(in the rows, 128 means zero)
Where one turn sends some rows of the set: a few examples, then the rows asked
Vel: [ 97 153 135 149 102 157 133 161 129 126 133 114 102 146 118 106 117 152
 124 114 145 182 146 146 150 116  93 141 106 115 137]
losa: [138 136 109 131  74 166 108 120 110 103 155 135 136 154 119 151 126 138
 135 140 153 138 155 183 110 124  92 129 121 129 105]
dab: [ 81  98 111 125 108 154 155 138 125  99 105 107 117 152 140 136 140 105
  92 121 128 121 125 140 172 141 101 122 139 156 113]
mekud: [137 128 107 149  58 133 127 114 106 105 148 129 150 168 131 128 132 136
 106 114 120 132 159 156 111 105 114 147 150 109 141]
Fega: [ 77  94 123 128 114 172 140 119 116 103 110 104 112 163 158 138 147 118
  94 126 144 129 118 138 159 154  97 139 132 147 114]
Vut: [ 77 101 110 123 108 152 153 134 124 103 110 100 122 153 138 135 145 110
  86 126 131 124 124 145 173 141  99 119 139 151 124]
Robil: [ 81  84 122 120 107 167 143 116 116 100 110 106 107 166 154 141 147 120
  89 125 148 128 119 133 160 149 104 137 135 148 119]
zezo: [103  80 131 132  82 130 103 137 106 129 149  98 136 130 118 150  98 117
 126 139 139 146 122 125 136 139 134 156  77 160 136]
pere: [139 135 127 138 122 135 177 143 138 115 169 155 116 149 135 191 134 111
 135 120 128 162 120 132 136 108 113 138 130 113 134]
netil: [140 129 144 143  87 148 165 142 127 104 168 137 114 139 163 192 148  97
 122 142 124 166 117 135 124 117 114 153 116 105 142]
tipos: [146 127 130 140  98 157 158 134 135 105 166 134 108 120 154 186 139 115
 133 130 128 175 120 135 141 119 105 160 111 100 143]
pove: [ 72  97 106 126 102 154 158 139 121  96 111  99 120 155 143 137 140 104
  93 127 132 121 122 146 166 145 100 119 134 152 116]
zove: [ 84  96 128 143 103 113 121 140 100 139 158 104 156 163 116 149 100 113
 120 137 131 134 118 125 118 135 143 147  97 157 140]
kalas: [ 86 125 147 137  68 156 158 174 102  94 138 116  97 186 129 133 129 118
 117 147 151 160 146 137  92 117 137 131  98 127 121]
Siz: [ 94  99 132 151 121 124 118 144 109 139 143 119 147 149 117 145  90 112
 138 118 121 136 121 117 126 135 135 158  93 165 120]
Gom: [101 133 134 119  90 158 135 141 116 113 141 102  98 159 100 119 134 162
 101 136 162 180 150 138 136 110 124 135 105 111 159]
sunu: [105 109 150 144 103 134  93 138 110 144 143 104 148 127 122 145 107 111
 118 141 123 147 120 131 140 140 124 157  84 160 139]
fibus: [115 149 163 145 117 173 138 165 125 111 114 138  92 156 119 119 126 130
 124 114 130 172 154 125 128 112 117 149 107 134 112]
tifa: [101  94 127 134 118 115 111 127 112 145 149 110 148 148 102 143  97 130
 120 119 130 142 123 116 141 127 140 153 101 158 145]
disu: [147 119 103 152  67 144 128 118 114  98 137 142 136 154 130 125 119 138
 127  93 116 135 164 146 119 105 111 158 145 117 120]
Rosi: [125 119 111 135 101 133 186 147 130 104 180 143 114 155 139 196 130 110
 140 131 140 159 117 137 123 112 118 134 121 109 134]
samul: [146 110 129 126  79 143 164 130 129 100 171 130 105 134 149 191 145 114
 119 137 138 171 121 130 135 112 120 151 115 101 155]
poz: [153 115 116 119  63 155 115 122 111  95 145 151 124 163 114 156 127 132
 130 130 154 132 162 163 110 111 111 128 129 143  99]
Bag: [127 134 110 133 114 134 174 134 135 117 183 136 121 145 131 189 135 125
 131 131 140 167 116 144 139 113 108 135 125 100 151]
Redor: [127 130 100 164  59 146 133 128 104  97 148 131 148 162 145 129 120 125
 130 112 115 130 156 161  98 117 106 154 137 112 116]
Nubid: [ 80  93 130 126 110 165 142 121 114 104 109 107 113 171 159 141 152 113
  86 129 142 126 118 135 156 150 103 135 138 149 118]
sot: [100 146 170 154  82 138 152 185 118 119 123 138 103 184 136 122 129 107
 111 124 130 159 146 130 115 105 121 130 119 137 121]
rerup: [152 144 134 128  79 153 106 121 112 111 146 150 140 166 117 153 140 127
 115 140 142 132 158 173 111 113 102 125 138 139 110]
fakeb: [ 94 105 123 125  52 134 157 165 114 104 143 110  88 174 115 122 117 143
 114 125 167 169 148 132 127 104 129 125 107 120 144]
Buz: [113  89 157 136  86 122 104 144 107 134 138 116 140 143 122 154 107  98
 114 138 125 137 123 116 130 131 142 153  90 172 132]

Buz goes to Siz
poz goes to Redor
And these:
tipos goes to Bag
kalas goes to sot
dab goes to Fega

Where one turn sends some rows of the set: a few examples, then the rows asked
zifal: [126 123 159 130 139 161  94 103 130  75 123 162 104 151 129 162 125 124
 165 140 146 118 108]
Fip: [139 168 173  86 150  99 106 136 112 121 110 128 108 152 173 124 128 123
 134 139 158 136 123]
fiba: [142 195 135  85 115 151 134 108 116  75 105 146 103 123 177  94 127 129
 172 129 145 139 148]
sofi: [152 155 142 104 152 156 101  90 100 104 119 123 136 138 156 109 115 139
 159 123 172 145 162]
Sunag: [126 197 151  71 175 121 119 143  97  91 104 139  94 162 160 103 120 121
 151 119 142 146 122]
Zolis: [117 133 139 115 135 170 131 117 137  68 118 160  84 164 146 129 110 144
 195 116 134 125  99]
Zamik: [117 197 140 109 172 126 102 148 121  88 115 159 111 140 131  85 124 111
 150 149 127 139 111]
sobu: [117 132 123  86 140 165 158 126 118 101 115 146 101 144 182 133 137 111
 196 111 122 132 113]
Vetad: [116 133 126  89 139 142 153 141 123 105 111 156  93 152 172 118 130  90
 204 101 124 135 138]
lipo: [123 135 130 114 173 125  95 128 113 108  84 152 133 159 121 122 134  80
 160 125 133 126 165]
Suga: [104 152 146  88 140 140 110 141 116  65  94 168  87 130 166 142 148  71
 168 125 143 109 131]
serol: [113 142 146 105 125 144 102 135 128  93 137 190 124 150 146 169 126 133
 146 122 137 147 124]
gevod: [130 186 145 124 164 121  97 138 103 108 116 125 110 158 133  89 116 138
 141 135 152 144 115]
pimin: [123 144 147 103 132 137 108 141 122  93  96 185  76 154 146 162 110  97
 142 111 164 156 145]
siseg: [150 116 123 117 157 136 129 115 138 111 111 154 117 179 123 112 115 126
 190 131 128 148 140]
dupi: [122 152 145 101 151 178 114  85 109 109  97 133 149 141 167 123 111 142
 178 122 154 142 160]
Kimun: [120 197 150  69 164 128 127 136  95  85 103 138  83 152 173 107 116 121
 162 112 136 146 121]
dolat: [112 155 170 115 163 134  87 135 121  96 134 143 131 136 141 118 118 127
 121 137 148 120 100]
maviv: [ 88 165 108 120 136 177 112 116 143  99 119 161 131 143 134 124 137  84
 167 141 124 138 119]
pim: [139 173 139 131 165 117  96 131 101 118 114 119 113 154 137  89 116 135
 151 139 153 155 127]
fedin: [138 173 136 110 112 167 140 103 120  81  85 159 104 115 166 107 130 139
 173 146 148 151 148]
Rer: [113 172 180  90 145 110 109 141 126  94  89 154  92 133 169 131 124 109
 124 131 148 116 115]
Rigu: [136 187 138  94 110 157 129 106 121  65  98 139 101 128 175  92 115 133
 161 123 155 130 142]
kima: [110 175 140 107 141 161 112 119 134  66 105 173 112 152 114 114 123 101
 165 129  99 109 116]
fak: [144 152 171  98 147 100 102 123 114 121 106 122 112 153 173 128 121 136
 137 139 160 140 129]
mifug: [113 183 159  93 130 144 119 137 116  85 141 128 106 139 171  97 110 129
 146 123 134 127  93]
Nos: [159 106 117 117 154 139 143 114 128 116  90 141 105 165 140 124 127 124
 173 138 142 153 136]
Tof: [107 129 147 112 131 137 112 134 119  77  85 156  77 138 171 156 138  80
 177 122 162 116 135]
Rem: [ 99 173 113 123 125 137  90 143 148 104 125 177 137 162 140 128 114 117
 180 138 126 144 129]
zis: [118 139 122 102 150 185 146 114 127  80 103 140  85 164 155 120 106 122
 192 111 132 129 100]
tafi: [123 106 143 141 132 134 115 126 123 118 100 141  87 150 166 146 133 125
 194 123 167 128 131]
pupug: [133 139 147 104 150 187 114  94 102 106 113 132 130 126 165 118 112 119
 170 123 173 151 159]
zet: [101 170 120 112 151 145  90 145 130 110  99 165  98 171 141 128  91  79
 179 112 154 152 149]
firid: [116 184 162  92 195 114  96 136 100 121  90 147 106 148 151 121 121  96
 153 127 143 137 138]
gomu: [114 186 168  99 134 136 108 141 114 100 138 127 106 141 166 105 119 129
 137 126 144 122  92]
Toful: [131 116 121 145 134 142 122 114 133 125  91 126 103 155 160 133 130 131
 190 145 153 133 119]
Suguv: [141 162 149 108 143 150 100  88 101 119 107 118 135 137 169 118 115 137
 167 118 171 136 164]
Rofek: [127 155 125 116 143 153 123 114 138  79 116 174 127 163 110 114 122 108
 181 137  94 130 126]
Redot: [111 138 120 108 161 128 116 133 113 112  88 151 124 161 142 124 130  69
 190 114 126 132 165]
vivos: [102 145 137  86 149 162 124 107 128  80  75 172  92 153 154 169 137  93
 144 122 152 142 134]
kazu: [131 164 131  98 110 163 137 110 138  76  78 145 114 129 176  92 113 120
 170 144 156 142 155]
vonif: [100 160 107 128 160 158 106 112 123 110  69 156 100 155 129 136 133  78
 166 133 153 153 148]
Dar: [127 132 165 134 148 145  73 107 125  98 110 156 114 143 128 158 137 111
 157 151 150 110 121]
Kotes: [114 127 135 107 129 155 111 103 151  97 112 166 136 147 143 162 145 108
 137 152 143 138 123]

Rofek goes to Redot
Sunag goes to Fip
Zolis goes to siseg
And these:
Kimun goes to fak
kima goes to lipo
Suguv goes to Rigu
serol goes to Rem
vonif goes to vivos
Rer goes to dolat
Toful goes to zis
pupug goes to fedin

Where one turn sends some rows of the set: a few examples, then the rows asked
kosi: [144 130 100 114 113 105 142 146 158 122 149  84 156  96 155 147]
Rikop: [156 114 120 139 111  93 167 133 163 104 171  94 164 168 139 124]
Keb: [ 98 140 128 128 105 111 170 160 161 117 179  85  92 133 139 134]
medu: [135 113  99 139 111  85 171 139 162 131 153  83 165 148 152 160]
nel: [146 151 141 111  93 133 142 160 165  98 141  99 128 154 122 173]
tene: [ 98 147 148  94 129 106 131 140 151 146 146 109  93 158 129 156]
pofo: [135 116 121  70 126 106 137 115 161 148 164  80 123 148 117 138]
fabub: [101 155 134 143 132 119 180 141 160 107 150 102 141 130 153 125]
Revon: [179 130 106 100 141 125 150 135 144 127 143  82 116 152 137 113]
lor: [123 127 143 103 118  86 126 132 128 105 135  92 122 151 101 122]
kol: [134 152 135 121 114  96 123 149 189 144 168 126 146 138 147 113]
Giduz: [143 112 108 141 119  90 164 119 183 150 173 100 140 162 158 153]
guz: [146 118 118  83 139 144 163 164 149 129 146  89 117 146 159 150]
radem: [129 155 118 107 134 121 142 146 158 117 110 137 119 161 125 131]
Topat: [136 122 117 110 135 109 167 142 125 129 140  84 106 156 107 173]
mem: [155 171 135 106 123 113 136 144 188 114 172 100 124 155 110 131]
kon: [115 158 150 138 105 113 140 133 164 109 167  90 136 128 158 104]
Lar: [153 116 141 114 143  86 137 158 156 136 129  62 135 125 157 147]
Kegi: [ 98 146 146  86 115 106 133 145 134 129 124  77 128 145 127 144]
nuro: [150 127 111 128 140 120 163 139 176 154 152  95 148 117 155 164]
nud: [111 140 106 129 131  76 161 125 177 139 119  99 126 160 141 172]
gif: [127 109  80  97  90 100 152 139 149 120 134 102 128 168 138 140]
Mil: [124 162 146 149 110 109 140 155 168 103 159 134 134 143 128 136]
dep: [107 114 139 104 115 115 148 142 151 125 145 102 109 161 163  91]
dure: [132 167 140 128  91 101 107 144 172 109 156 117 139 139 151 147]
dade: [127 133 161 112 139 100 136 122 140 123 157 102  90 171 117 126]
futu: [117 119 118  97 132 109 173 141 148 151 156  87 124 155  96 133]
vob: [131 152 111 128 109 109 162 144 175 153 158  95 141 169 175 171]
riget: [160 119 117 149 133 123 160 126 167 134 170 125 105 128 150 148]
Bima: [178 105 117 138 134 107 152 125 163 126 157  94 145 125 148 154]
Sina: [123  97 126 114 125  71 151 111 184 106 145 104 141 159 135 143]
bazaz: [146 136 137 154 102  99 135 171 142 107 136 123 133 147 149 160]
Zuri: [118 145 121 120 126  92 142 159 125 120 130  81  98 162 170 118]
Pup: [141 146 137 132 106 104 126 101 160 105 153  91 122 146 185 137]
Mebi: [120 160 152 154 102 119 143 140 148 107 155  95 111 140 171 142]
Turof: [138 138 128  80 137  96 114 146 160  90 140 123 124 157 147 138]
Feriz: [146 112 121  90 115  92 132 128 134 137 156  72 105 167 132 170]
tetug: [131 138 119 127  73 102 134 124 153 116 158  69  96 138 142 122]
ret: [125 125  83 102 133  85 162 147 163 126 172 114 104 175 140 138]
Ful: [150 106 152 134 142 118 158 137 173 160 130  98 114 140 141 129]

pofo goes to lor
Revon goes to Turof
kon goes to Bima
And these:
tetug goes to Lar
kol goes to Rikop

Where one turn sends some rows of the set: a few examples, then the rows asked
Derol: [118 117 120 126 124 112  85 125 108 122 124 112 129 137  81  89 183 133
 133  96 147 136 168 148 101 122 165 119 114 139 113]
Fotet: [ 96 128 110 120 109 146  77 151 123 168 100 123 114 125 131 129 156 151
 119 111 128 110 149 152 140 174 182 137  94  98 109]
nomik: [132  73 120 102 109 121  82 115 144 162 125  88 142 172 103 126 138 151
 116 124 117 111 153 202 158 152 160 147 150 123 144]
bife: [104 104 118  89  96 140  94 141 150 154 136 114 110 145  92 147 153  99
 138  76 118 119 168 141  95 158 176 141 113 138 137]
zokev: [ 79  94 104  84 100 124  80 123 111 162 104 105 135 150 107 126 137 145
 118 109 110  93 155 131 108 138 161 119 128 128 155]
zim: [ 90 134 105 101 103 119 110 166 125 153 116  99 115 136 116 155 154 122
 133  93 109 126 122 129 112 161 178 161 106 120 130]
lazur: [135  85 124 115 108 137  91 101 126 179 109  91 135 147  97 112 115 144
 115 115 143 102 129 138 128 131 129 133 134 141 165]
Sedi: [125  81 144 140 122 108 124 153 149 146 113  61 137 169 113 125 159 121
 145  86 145 149 142 136 133 144 174 163 103  90 167]
Zoza: [ 90  92 108 114 101 147 113 148 113 138 116  92  84 145 106 130 137 150
 112  92 103  80 143 145 117 151 164 133 116 103 163]
zagi: [ 93  89 118 137 130 130 128 139  94 141 127  75 115 177 140  99 136 127
 136 120 164 119 172 137 158 162 178 156 122 128 147]
mes: [146  61 106 123 114 114  91 150 151 155 105  90 114 148 132 124 142 114
 105 123 131 135 181 132 128 151 148 140 123 122  79]
Vibus: [121  99 134 120 127 118 105 122 133 134 133  66 110 135 111  70 185 133
 134  90 103 125 183 167  98 169 162 123 100 120 117]
Nuf: [145 142 126 124 119 153 130 137 110 128 115 111 115 126 105 114 188 132
 117 116 122 122 131 158 128 147 138 133 125 103 115]
mezu: [133 106 130 120 131  97  89 106 152 136  85 108 124 135 114  91 156 160
 113 131 133 127 128 173 160 120 133 144 119 108 122]
Zibaz: [132  96 156 142 106 135 104 109 128 151  86 127 115 148 132  99 186 118
 148  92 127 126 167 169 172 150 151 148 113 124 125]
kufiv: [116  94 111  90 105 122 124 148 127 183 147  90 105 166 115 112 132 137
 138 112 101 131 124 111 118 151 154 118 126 134 135]
Gekal: [ 90 100 136 134  94 121 116 124 157 150 113 116 116 177  93 128 164 110
 113  84 165  85 151 173 144 136 147 164 115 113 132]
kozu: [136  78 115 108 110 113  83 130 145 162 123  86 137 162 106 128 146 151
 113 131 106 115 165 213 156 147 169 149 137 117 126]
pifa: [ 99 112  90 110 127 113 100 159 161 126  96  80 135 146 114  94 146 101
 122 146 154 112 160 133 141 150 195 130 126 107 125]
pomus: [112 114 149 119 130 104 113  97 149 135 100  69 143 154 112  84 161 116
 147 121 142 151 139 169 155 156 161 169 109 150 150]
fuzet: [127  86  96 137 134 126  92 140 127 146 121  72  89 125 111  91 105 166
 113 102 134 106 125 135 127 143 161 135 119 112 148]
rebaz: [142  97 132 123 136 111 105 120 157 137 109  86  76 146 125  80 151 115
 126 122 114 131 148 171 163 169 166 157 118 147  92]
sefe: [127 123 156 121 105 114 126 131  96 160  97  70 132 154 117  98 195 120
 130 130  98 120 133 147 119 158 146 135 115 140 118]
Vuf: [ 99  85  99 136 128 124 119 141 101 132 122  68 101 177 141 101 123 144
 127 120 158 118 160 138 158 167 179 151 126 131 144]
gep: [104  86 122  92 106 113 130 131 140 154 146  64 113 151  91 129 121 149
 118  91 118 139 138 153  87 150 152 132 106 122 146]
rozu: [111  96 144 134 129 113  92 137 127 113  64  87 129 115 125  99 162 129
 130 120 137 149 165 172 140 154 191 141 112 115 109]
nimoz: [131 118 134 115 136 119  83 121 106 135 114  81 112 163  85  87 176 119
 137 127 110 102 148 129 127 120 153 144 132 166 145]
sofu: [118  81 143 145 136 139 113 117 142 108  98 101  94 144 108  70 148 125
 128 125 164 125 156 137 152 131 144 131 122 132 137]
mipe: [102  99 124 138  97 109 117 119 157 159 123 110 115 175  92 124 167 109
 109  86 143  84 149 176 162 139 135 169 113 114 124]
gevog: [126  84 144 143 117 108 117 147 141 149 122  79 151 165 112 119 169 126
 145  92 146 138 136 141 143 139 156 171 110  85 173]
vop: [ 92 102 152 132  89 157  82 138 123 154 103 118 125 147  84 134 157 125
 132 103 155 108 166 161 120 154 189 133  92 129 150]
mas: [106 107 145 132 126 101 120 145 160 148 128  50 113 150  92 119 122 114
 142  83 125 129 147 141 116 168 184 141  82 145 127]
gilig: [140  63 113 117 115 115  94 141 160 176 104  88 124 157 135 132 148 113
 113 109 117 143 171 131 138 155 145 143 126 123  80]
Rari: [127 131 113 109 154 134 104 108 126 115 122  62 102 125 109 100 163 145
 105 107 105 106 157 162 120 152 130 163 116 118 129]
bafad: [ 93 117  84 111 117 123  92 167 170 135  91  96 129 144 124 102 151 117
 123 140 147 108 152 141 143 148 190 130 128 102 113]
ratiz: [132 126 135 100 119 118 113 128 169 192 123  82 135 152 121 125 135 109
 142 105  96 120 137 135 145 177 152 134 106 139 112]

gilig goes to nomik
mezu goes to Zibaz
And these:
mes goes to kozu
lazur goes to vop
zim goes to kufiv
nimoz goes to Derol

